Some points, one per row:
[ 0.2  1.0  1.5  0.4  0.1 -0.3  0.8  0.8  1.3  0.1  0.7  0.1]
[ 0.2  0.9  1.5  0.6  0.0 -0.5  1.0  0.7  1.5  0.9  0.2  0.3]
[-1.6 -0.7 -0.3 -1.5 -0.2  0.8  0.1 -1.9 -2.4  0.1 -0.9  0.9]
[-1.1 -1.5 -1.0 -2.2  3.3  0.4 -1.6 -2.9 -2.7 -0.9  0.0 -0.6]
[ 0.6  0.3  0.3  1.0 -0.6 -0.4 -0.2  0.5  0.7  0.2  0.2  0.1]
[ 0.1  1.4  1.3  0.6 -0.3 -0.4  0.8  0.6  1.1  0.5  0.5 -0.1]
[ 2.1 -0.4 -0.9  0.0  0.2  0.2 -1.5  1.0  1.0 -0.6  0.2 -0.8]
[-0.4  1.3  1.5  0.7 -0.9 -0.9  1.3  0.5  1.2  0.4  0.4  0.0]
[-0.1  1.3  1.5  0.7 -0.9 -0.3  1.3  0.7  0.9  0.7  0.3  0.4]
[-1.5  0.0  0.2 -0.9 -1.1  0.6  0.3 -0.3 -1.1  0.0 -0.5  1.0]
[-1.6  0.2  0.8  0.3 -1.4  0.1  1.5 -0.3 -0.2  0.3 -0.3  0.4]
[ 0.2  1.3  1.4  0.6 -0.2 -0.6  0.5  0.5  1.0  0.8  0.3  0.1]
[ 2.0 -1.5 -2.1  0.0  2.2 -0.2 -1.5  0.2 -0.2 -0.6  0.3 -0.4]
[ 0.5 -1.5 -1.2 -0.7  1.2  0.4 -1.4 -0.2 -0.9 -0.4 -0.1 -0.5]
[ 2.4 -1.5 -2.1  0.8  1.0 -0.4 -1.6  1.1  0.4 -0.5  0.0 -1.2]
[ 0.0  1.5  1.7  0.4 -0.9 -0.4  0.7  0.8  1.1  0.4  0.2  0.1]
[ 0.9  0.5 -0.1  0.8 -0.8 -0.1  0.3  0.9  1.3  0.1  0.0 -0.1]
[ 0.3  0.9  1.4  0.6  0.0 -0.7  1.1  0.9  1.4  0.4  0.2 -0.1]
Here are 12 more points, each followed by its number:
[-2.5 -1.0 -0.6 -1.6  0.7  1.3  0.9 -2.5 -2.8  0.6 -0.7  1.5] 0
[-0.3  1.4  1.7  0.7 -0.7 -0.8  1.1  0.6  1.1  0.3  0.4  0.2] 1
[-2.4 -0.6  0.1 -1.0 -0.4  1.0  0.5 -1.5 -1.7  0.1 -0.7  1.2] 2
[ 0.0  1.1  1.4  0.6 -0.4 -0.7  0.6  0.8  1.2  0.5  0.5  0.1] 3
[-2.0 -0.4 -0.6 -1.0 -0.2  0.8  0.9 -2.0 -2.4  0.1 -0.8  1.4] 4
[-0.7 -0.4 -0.1 -0.2 -0.3  0.0  0.3 -0.6 -0.3 -0.2 -0.8 -0.1] 5
[ 0.3  0.9  0.9  0.8 -0.9 -0.5  0.8  0.5  1.0  0.3  0.2  0.4] 6
[ 1.5 -0.6 -1.1  0.6 -0.4  0.0 -1.0  0.6  0.5 -0.2 -0.2 -0.9] 7
[ 0.2  1.3  1.1  1.0 -0.6 -0.5  0.9  0.7  0.5  0.2  0.1  0.3] 8
[ 2.5 -1.3 -1.9  0.5  1.2 -0.9 -1.4  0.9  0.6 -0.4  0.4 -0.7] 9
[ 0.1  1.0  1.4  0.5 -0.2 -0.7  0.8  1.1  1.2  0.3  0.0  0.1] 10
[ 1.4 -0.6 -1.0  0.6 -0.1  0.5 -1.4  1.0  0.6 -0.5  0.2 -0.9] 11
Which two of these numbered points are nearest to each point below, ignoring the 3 directions in which the first points spread most? Their numbers follow each, nearest first.
[ 0.0  1.2  1.3  0.4  0.0 -0.8  0.7  0.5  0.8  0.4  0.2 -0.2] > 1 3
[ 1.2 -1.1 -1.4  0.2  0.7 -0.3 -0.7  0.4  0.2 -0.5  0.1 -1.1] > 5 1
[ 0.9 -0.7 -1.2 -0.4  0.7  0.7 -1.6 -0.2 -0.6 -0.4  0.5 -0.8] > 11 7
[ 0.0 -1.3 -1.4 -0.8  2.0  0.5 -1.8 -0.9 -0.9 -1.1  0.2 -0.9] > 11 1
[ 1.2  0.1  0.1  0.9 -0.9 -0.2 -0.4  1.0  1.3  0.1  0.0 -0.4] > 7 3
[ 1.4 -0.4 -0.8  0.5 -0.2  0.2 -1.4  0.7  0.4 -0.8  0.2 -0.6] > 11 1
